Rows are one point carried round by a steady rotation, each followed by how many steps it has turned.
The counts run from 0 to 476.
[58, 105, 93, 107, 66, 114, 104, 110, 124, 99, 76, 120, 105, 85, 104, 122, 107, 112, 110, 106, 106, 88, 109, 111, 124, 101, 83, 105, 96, 84, 93, 91, 78, 83, 123, 86, 107, 121, 89, 84, 92, 116, 116, 107, 99, 112, 77, 110, 101, 133, 90, 84, 97, 107, 84, 121, 108, 110, 75, 132, 80, 86, 116, 87, 74, 124, 123, 115, 96, 102, 95, 104, 108, 102, 64, 141, 97, 132, 107, 102, 87, 111, 113, 99, 99, 88, 112, 99] => 452
[85, 94, 98, 117, 85, 68, 98, 96, 107, 91, 73, 103, 73, 89, 110, 96, 98, 101, 121, 95, 119, 93, 110, 101, 122, 94, 88, 113, 101, 92, 83, 87, 97, 119, 118, 110, 107, 97, 104, 81, 95, 113, 109, 119, 115, 75, 90, 97, 89, 141, 113, 84, 92, 112, 83, 116, 111, 90, 81, 123, 80, 88, 96, 89, 65, 115, 98, 97, 112, 95, 118, 114, 137, 124, 78, 143, 97, 111, 93, 113, 98, 100, 94, 78, 105, 91, 87, 99] => 339
[63, 123, 102, 113, 66, 93, 93, 105, 109, 91, 72, 99, 107, 99, 107, 112, 95, 108, 109, 111, 108, 99, 114, 108, 110, 76, 100, 104, 95, 79, 104, 83, 101, 102, 122, 92, 104, 121, 101, 82, 99, 119, 108, 120, 89, 106, 91, 127, 110, 112, 114, 91, 101, 109, 91, 105, 113, 109, 81, 128, 67, 66, 117, 89, 77, 134, 125, 104, 94, 109, 115, 96, 115, 110, 75, 130, 116, 146, 109, 122, 86, 109, 107, 90, 99, 90, 105, 88] => 24
[65, 122, 112, 112, 72, 82, 109, 97, 109, 80, 80, 85, 95, 94, 110, 83, 97, 105, 105, 95, 120, 93, 116, 100, 117, 83, 99, 102, 96, 93, 98, 82, 111, 135, 107, 94, 106, 129, 103, 89, 102, 118, 108, 113, 100, 89, 92, 119, 107, 114, 119, 103, 92, 107, 91, 99, 125, 93, 83, 123, 75, 49, 113, 92, 91, 125, 111, 103, 96, 96, 117, 96, 114, 127, 84, 116, 117, 126, 113, 128, 106, 101, 104, 90, 105, 82, 94, 90] => 195
[66, 95, 121, 124, 88, 96, 118, 90, 128, 70, 75, 102, 95, 102, 117, 94, 112, 111, 114, 86, 122, 90, 104, 91, 132, 91, 90, 112, 116, 101, 76, 93, 112, 126, 117, 85, 101, 133, 83, 84, 92, 101, 114, 114, 103, 110, 79, 126, 95, 129, 106, 90, 109, 114, 87, 125, 129, 95, 87, 101, 85, 62, 102, 107, 88, 117, 100, 106, 106, 83, 100, 97, 117, 117, 82, 114, 101, 111, 118, 97, 103, 117, 96, 77, 110, 97, 86, 83] => 86
[66, 91, 86, 129, 71, 78, 88, 99, 108, 103, 78, 126, 88, 101, 115, 116, 108, 113, 125, 110, 115, 82, 94, 114, 123, 81, 88, 107, 113, 78, 82, 95, 108, 103, 125, 92, 116, 99, 100, 73, 114, 108, 117, 127, 118, 107, 88, 109, 94, 139, 99, 81, 95, 112, 94, 109, 125, 110, 87, 140, 91, 93, 91, 90, 73, 131, 118, 86, 108, 92, 114, 104, 111, 112, 90, 128, 86, 113, 95, 113, 88, 93, 93, 97, 97, 88, 98, 99] => 39
[66, 111, 113, 118, 81, 87, 99, 89, 125, 74, 74, 91, 101, 108, 107, 101, 88, 109, 109, 105, 112, 84, 104, 98, 121, 56, 99, 107, 117, 87, 96, 90, 112, 124, 121, 81, 112, 120, 91, 96, 104, 109, 110, 111, 91, 112, 87, 135, 107, 115, 111, 107, 99, 112, 93, 115, 123, 95, 99, 113, 74, 53, 99, 99, 90, 128, 116, 93, 98, 99, 110, 80, 96, 113, 99, 112, 114, 122, 118, 121, 101, 101, 105, 87, 106, 93, 86, 87] => 214
[64, 81, 93, 123, 81, 87, 98, 94, 125, 92, 91, 119, 87, 97, 113, 108, 118, 120, 121, 101, 115, 77, 97, 110, 128, 89, 85, 106, 117, 92, 76, 95, 103, 111, 130, 90, 110, 107, 91, 70, 112, 104, 122, 118, 123, 118, 82, 108, 96, 144, 93, 77, 101, 111, 86, 113, 119, 104, 93, 134, 95, 91, 87, 96, 73, 119, 109, 92, 107, 79, 100, 107, 117, 114, 89, 128, 86, 104, 105, 105, 95, 93, 97, 94, 101, 92, 93, 99] => 65
[86, 92, 84, 110, 92, 90, 110, 88, 124, 96, 77, 114, 63, 97, 113, 83, 101, 92, 126, 101, 118, 106, 100, 98, 120, 113, 92, 105, 107, 91, 98, 93, 80, 132, 104, 116, 122, 90, 108, 91, 91, 108, 116, 129, 119, 83, 83, 85, 83, 146, 110, 92, 82, 117, 93, 115, 101, 82, 76, 125, 102, 79, 100, 87, 81, 113, 88, 105, 113, 92, 121, 111, 107, 123, 87, 142, 97, 113, 105, 115, 96, 116, 100, 75, 111, 90, 103, 109] => 320
[85, 93, 91, 109, 64, 108, 114, 92, 125, 89, 92, 105, 85, 101, 110, 75, 86, 113, 113, 103, 106, 96, 97, 98, 117, 106, 83, 103, 103, 97, 110, 88, 79, 114, 118, 99, 116, 95, 110, 114, 90, 122, 107, 124, 104, 110, 114, 115, 102, 128, 124, 108, 88, 103, 92, 122, 108, 75, 75, 122, 99, 50, 113, 88, 93, 121, 92, 115, 102, 95, 114, 105, 98, 108, 86, 148, 103, 123, 106, 134, 91, 113, 110, 110, 124, 79, 106, 80] => 336
[81, 97, 87, 93, 71, 120, 121, 101, 131, 102, 84, 108, 95, 85, 107, 87, 101, 99, 114, 105, 104, 104, 106, 104, 122, 124, 80, 99, 92, 96, 102, 91, 65, 103, 113, 99, 108, 108, 100, 103, 87, 119, 116, 123, 110, 106, 92, 98, 103, 129, 100, 89, 93, 101, 77, 128, 100, 89, 71, 133, 106, 87, 121, 85, 78, 113, 98, 120, 99, 96, 101, 112, 106, 114, 68, 146, 106, 129, 114, 105, 92, 125, 118, 92, 110, 81, 112, 94] => 299
[67, 116, 110, 114, 65, 85, 95, 100, 116, 78, 87, 100, 113, 91, 105, 100, 80, 113, 103, 105, 117, 81, 127, 105, 113, 72, 100, 107, 99, 95, 92, 79, 101, 114, 121, 80, 103, 111, 103, 101, 103, 124, 104, 103, 96, 99, 112, 126, 112, 115, 110, 99, 92, 111, 97, 116, 120, 86, 87, 127, 66, 52, 118, 93, 83, 125, 116, 106, 89, 102, 108, 97, 109, 116, 83, 133, 113, 127, 110, 127, 101, 98, 115, 100, 111, 78, 93, 90] => 189
[62, 101, 107, 118, 80, 106, 116, 87, 131, 85, 82, 93, 72, 99, 114, 66, 121, 106, 116, 91, 118, 91, 95, 88, 128, 100, 89, 102, 116, 96, 97, 96, 104, 136, 115, 95, 104, 132, 99, 88, 102, 106, 118, 118, 114, 102, 77, 119, 100, 126, 105, 94, 99, 103, 85, 98, 120, 96, 82, 114, 103, 56, 101, 107, 93, 124, 94, 115, 93, 78, 104, 103, 99, 126, 96, 107, 105, 112, 124, 115, 110, 111, 104, 91, 112, 88, 100, 80] => 67
[78, 90, 97, 111, 85, 76, 100, 78, 127, 89, 98, 99, 74, 100, 122, 85, 102, 126, 127, 98, 125, 73, 99, 100, 119, 84, 102, 101, 114, 93, 97, 94, 89, 136, 108, 100, 113, 102, 113, 98, 104, 106, 120, 113, 121, 97, 98, 96, 108, 136, 105, 104, 80, 106, 89, 118, 103, 70, 85, 138, 108, 59, 93, 90, 82, 118, 87, 90, 105, 91, 104, 97, 90, 127, 105, 125, 98, 97, 108, 132, 107, 106, 106, 90, 116, 80, 82, 108] => 372
[68, 120, 98, 96, 67, 98, 103, 104, 128, 94, 80, 86, 101, 76, 121, 96, 103, 119, 109, 117, 112, 77, 114, 118, 114, 92, 94, 98, 103, 86, 98, 88, 86, 103, 129, 102, 101, 128, 104, 86, 109, 117, 116, 126, 118, 100, 91, 111, 123, 115, 95, 94, 87, 103, 76, 90, 96, 113, 83, 147, 90, 71, 108, 86, 68, 132, 116, 105, 96, 100, 100, 93, 107, 106, 86, 130, 119, 123, 109, 116, 103, 117, 111, 96, 105, 83, 93, 94] => 216
[57, 97, 100, 111, 89, 125, 117, 95, 130, 78, 78, 101, 99, 121, 100, 100, 102, 101, 109, 105, 100, 93, 90, 95, 128, 84, 93, 97, 107, 83, 107, 89, 88, 122, 116, 80, 112, 121, 94, 99, 89, 108, 107, 97, 85, 119, 77, 117, 100, 128, 111, 105, 98, 111, 97, 138, 97, 94, 90, 109, 92, 51, 116, 103, 95, 121, 107, 125, 86, 100, 100, 95, 73, 114, 96, 123, 111, 130, 127, 112, 86, 115, 120, 75, 107, 81, 114, 100] => 450
[54, 119, 106, 108, 71, 104, 117, 102, 126, 88, 71, 88, 109, 84, 107, 98, 109, 116, 117, 106, 116, 84, 107, 106, 118, 88, 95, 98, 106, 83, 94, 90, 104, 103, 119, 85, 94, 136, 89, 83, 102, 116, 113, 128, 101, 105, 74, 122, 118, 106, 100, 92, 103, 100, 76, 100, 116, 120, 81, 116, 86, 85, 104, 95, 78, 134, 117, 109, 100, 104, 97, 99, 107, 108, 80, 123, 113, 134, 111, 104, 96, 125, 109, 86, 104, 91, 99, 80] => 241
[54, 95, 106, 119, 93, 101, 113, 90, 121, 78, 71, 114, 91, 120, 103, 107, 107, 103, 117, 93, 118, 89, 80, 91, 128, 71, 101, 105, 110, 79, 89, 96, 100, 121, 108, 77, 121, 121, 94, 81, 95, 108, 114, 105, 96, 106, 70, 108, 91, 139, 103, 96, 97, 120, 99, 137, 116, 95, 90, 103, 99, 65, 97, 96, 100, 132, 107, 103, 101, 98, 96, 84, 78, 114, 108, 102, 104, 122, 110, 110, 98, 106, 105, 70, 100, 87, 96, 103] => 430
[74, 97, 97, 112, 76, 70, 82, 99, 108, 85, 88, 110, 88, 98, 119, 120, 92, 120, 121, 109, 118, 72, 112, 109, 118, 74, 99, 111, 111, 87, 81, 83, 98, 112, 129, 87, 114, 102, 102, 82, 115, 110, 118, 105, 114, 100, 101, 96, 105, 143, 97, 85, 82, 111, 90, 112, 109, 93, 94, 143, 78, 75, 95, 87, 71, 124, 114, 91, 101, 99, 103, 92, 112, 121, 96, 126, 94, 107, 102, 121, 104, 83, 104, 89, 96, 81, 85, 113] => 199
[70, 96, 96, 111, 86, 94, 99, 104, 131, 88, 73, 105, 98, 97, 116, 124, 105, 114, 124, 114, 107, 82, 103, 114, 123, 87, 85, 107, 112, 78, 88, 92, 92, 97, 131, 86, 102, 124, 83, 83, 111, 118, 107, 135, 111, 113, 77, 123, 106, 120, 104, 83, 92, 112, 82, 112, 98, 117, 89, 122, 85, 87, 95, 97, 65, 123, 110, 97, 100, 100, 100, 101, 122, 97, 78, 139, 101, 127, 114, 87, 85, 120, 106, 88, 100, 100, 89, 88] => 70
[63, 97, 95, 109, 75, 93, 109, 95, 123, 95, 82, 104, 74, 87, 120, 90, 124, 116, 120, 101, 122, 75, 95, 110, 120, 99, 90, 98, 113, 90, 85, 98, 88, 117, 113, 91, 108, 123, 100, 79, 108, 103, 128, 125, 134, 97, 78, 94, 111, 141, 82, 80, 91, 103, 79, 101, 109, 97, 86, 143, 116, 85, 86, 90, 75, 127, 110, 102, 100, 87, 95, 99, 98, 125, 100, 115, 100, 101, 110, 108, 110, 110, 100, 88, 105, 76, 94, 111] => 237
[84, 97, 87, 122, 92, 64, 91, 89, 117, 82, 72, 106, 80, 106, 119, 109, 82, 111, 132, 110, 109, 88, 105, 104, 117, 72, 102, 105, 110, 87, 87, 98, 95, 114, 120, 92, 112, 92, 101, 91, 111, 115, 106, 129, 109, 86, 91, 105, 88, 133, 118, 96, 79, 120, 85, 119, 102, 92, 92, 126, 87, 79, 84, 92, 67, 126, 93, 76, 111, 104, 122, 102, 116, 120, 95, 146, 96, 121, 95, 125, 86, 107, 95, 78, 108, 93, 77, 103] => 358
[76, 99, 81, 115, 84, 73, 98, 93, 121, 97, 88, 105, 82, 97, 116, 100, 95, 133, 136, 112, 120, 90, 85, 110, 121, 78, 100, 99, 113, 81, 94, 101, 87, 106, 116, 93, 102, 105, 111, 89, 114, 108, 115, 136, 119, 96, 89, 105, 102, 128, 101, 91, 78, 108, 88, 108, 104, 101, 85, 134, 113, 96, 77, 84, 76, 135, 92, 79, 114, 100, 110, 97, 88, 110, 106, 135, 96, 120, 90, 126, 95, 117, 103, 85, 117, 88, 81, 97] => 383
[89, 89, 84, 120, 78, 82, 106, 99, 107, 103, 73, 124, 90, 94, 100, 112, 85, 116, 119, 100, 110, 101, 105, 98, 120, 90, 87, 110, 98, 84, 88, 97, 76, 94, 111, 96, 115, 86, 108, 88, 84, 119, 115, 118, 103, 102, 87, 94, 82, 141, 102, 81, 88, 117, 95, 138, 117, 78, 74, 125, 89, 100, 97, 80, 75, 122, 93, 92, 121, 104, 108, 106, 110, 103, 79, 148, 89, 125, 78, 116, 85, 112, 103, 86, 98, 86, 101, 100] => 147
[71, 98, 101, 115, 78, 64, 98, 97, 115, 86, 83, 111, 98, 78, 116, 115, 98, 132, 125, 95, 125, 72, 111, 109, 125, 82, 100, 101, 109, 92, 82, 91, 96, 105, 117, 79, 115, 111, 104, 82, 104, 109, 123, 104, 118, 98, 84, 93, 106, 137, 88, 82, 86, 110, 84, 115, 121, 92, 85, 140, 96, 91, 88, 84, 74, 128, 111, 81, 117, 98, 96, 92, 106, 117, 98, 125, 89, 103, 95, 117, 110, 100, 104, 89, 101, 84, 75, 109] => 390
[76, 88, 110, 108, 78, 84, 91, 89, 118, 73, 84, 105, 81, 90, 114, 100, 86, 100, 107, 89, 112, 77, 125, 99, 125, 103, 93, 108, 98, 110, 81, 85, 94, 132, 122, 105, 110, 100, 103, 92, 91, 112, 114, 100, 105, 92, 107, 100, 98, 137, 111, 97, 89, 106, 88, 127, 110, 70, 77, 127, 74, 48, 112, 100, 73, 105, 94, 108, 94, 84, 104, 108, 128, 131, 74, 132, 99, 108, 114, 117, 103, 93, 102, 77, 109, 84, 93, 101] => 334
[65, 104, 93, 107, 74, 85, 93, 101, 123, 98, 79, 109, 87, 90, 121, 116, 107, 113, 115, 114, 111, 71, 111, 117, 114, 92, 86, 106, 104, 91, 85, 92, 94, 104, 139, 96, 107, 109, 94, 78, 115, 114, 109, 125, 116, 109, 85, 109, 115, 132, 92, 81, 97, 109, 86, 97, 104, 113, 88, 144, 90, 81, 103, 91, 54, 113, 118, 101, 96, 89, 107, 99, 123, 115, 84, 132, 95, 113, 115, 102, 94, 101, 100, 99, 100, 88, 98, 107] => 45
[63, 121, 89, 107, 70, 102, 110, 98, 123, 95, 76, 80, 90, 96, 117, 84, 103, 120, 117, 118, 115, 102, 91, 108, 109, 85, 102, 98, 107, 77, 106, 90, 99, 114, 115, 91, 95, 134, 102, 89, 110, 113, 107, 137, 113, 106, 80, 119, 119, 108, 105, 95, 84, 103, 75, 84, 101, 108, 85, 124, 102, 72, 98, 88, 84, 137, 106, 105, 104, 107, 110, 95, 94, 113, 98, 127, 121, 133, 113, 120, 99, 126, 108, 95, 117, 84, 98, 89] => 222
[67, 95, 110, 113, 77, 115, 127, 85, 133, 86, 85, 94, 85, 93, 108, 64, 115, 115, 113, 94, 122, 93, 90, 91, 125, 108, 89, 98, 111, 101, 92, 95, 81, 130, 108, 97, 104, 128, 98, 96, 90, 98, 121, 121, 111, 107, 82, 121, 96, 127, 100, 98, 100, 100, 78, 115, 117, 84, 74, 110, 108, 63, 106, 97, 100, 124, 84, 120, 103, 88, 99, 107, 95, 116, 86, 118, 107, 112, 125, 102, 106, 126, 110, 91, 124, 91, 106, 78] => 93
[56, 106, 117, 126, 73, 89, 106, 91, 111, 78, 80, 100, 92, 101, 106, 91, 109, 125, 114, 90, 130, 85, 104, 93, 126, 77, 95, 107, 119, 90, 87, 90, 120, 129, 114, 82, 105, 127, 99, 88, 100, 109, 122, 113, 104, 110, 89, 125, 110, 128, 98, 88, 101, 108, 94, 109, 138, 92, 86, 118, 82, 62, 101, 92, 94, 135, 115, 92, 99, 85, 112, 97, 104, 116, 95, 107, 102, 107, 112, 117, 113, 97, 103, 95, 110, 89, 92, 89] => 220
[81, 96, 96, 108, 80, 86, 102, 84, 117, 79, 93, 98, 75, 102, 120, 91, 91, 102, 118, 103, 113, 83, 103, 104, 116, 88, 99, 100, 106, 93, 100, 90, 87, 138, 115, 96, 116, 103, 116, 103, 100, 115, 118, 97, 108, 94, 108, 95, 105, 142, 111, 102, 87, 106, 95, 117, 100, 70, 88, 139, 97, 48, 108, 88, 81, 114, 97, 106, 101, 95, 112, 96, 86, 133, 105, 125, 110, 109, 112, 137, 108, 94, 104, 86, 115, 75, 94, 115] => 181
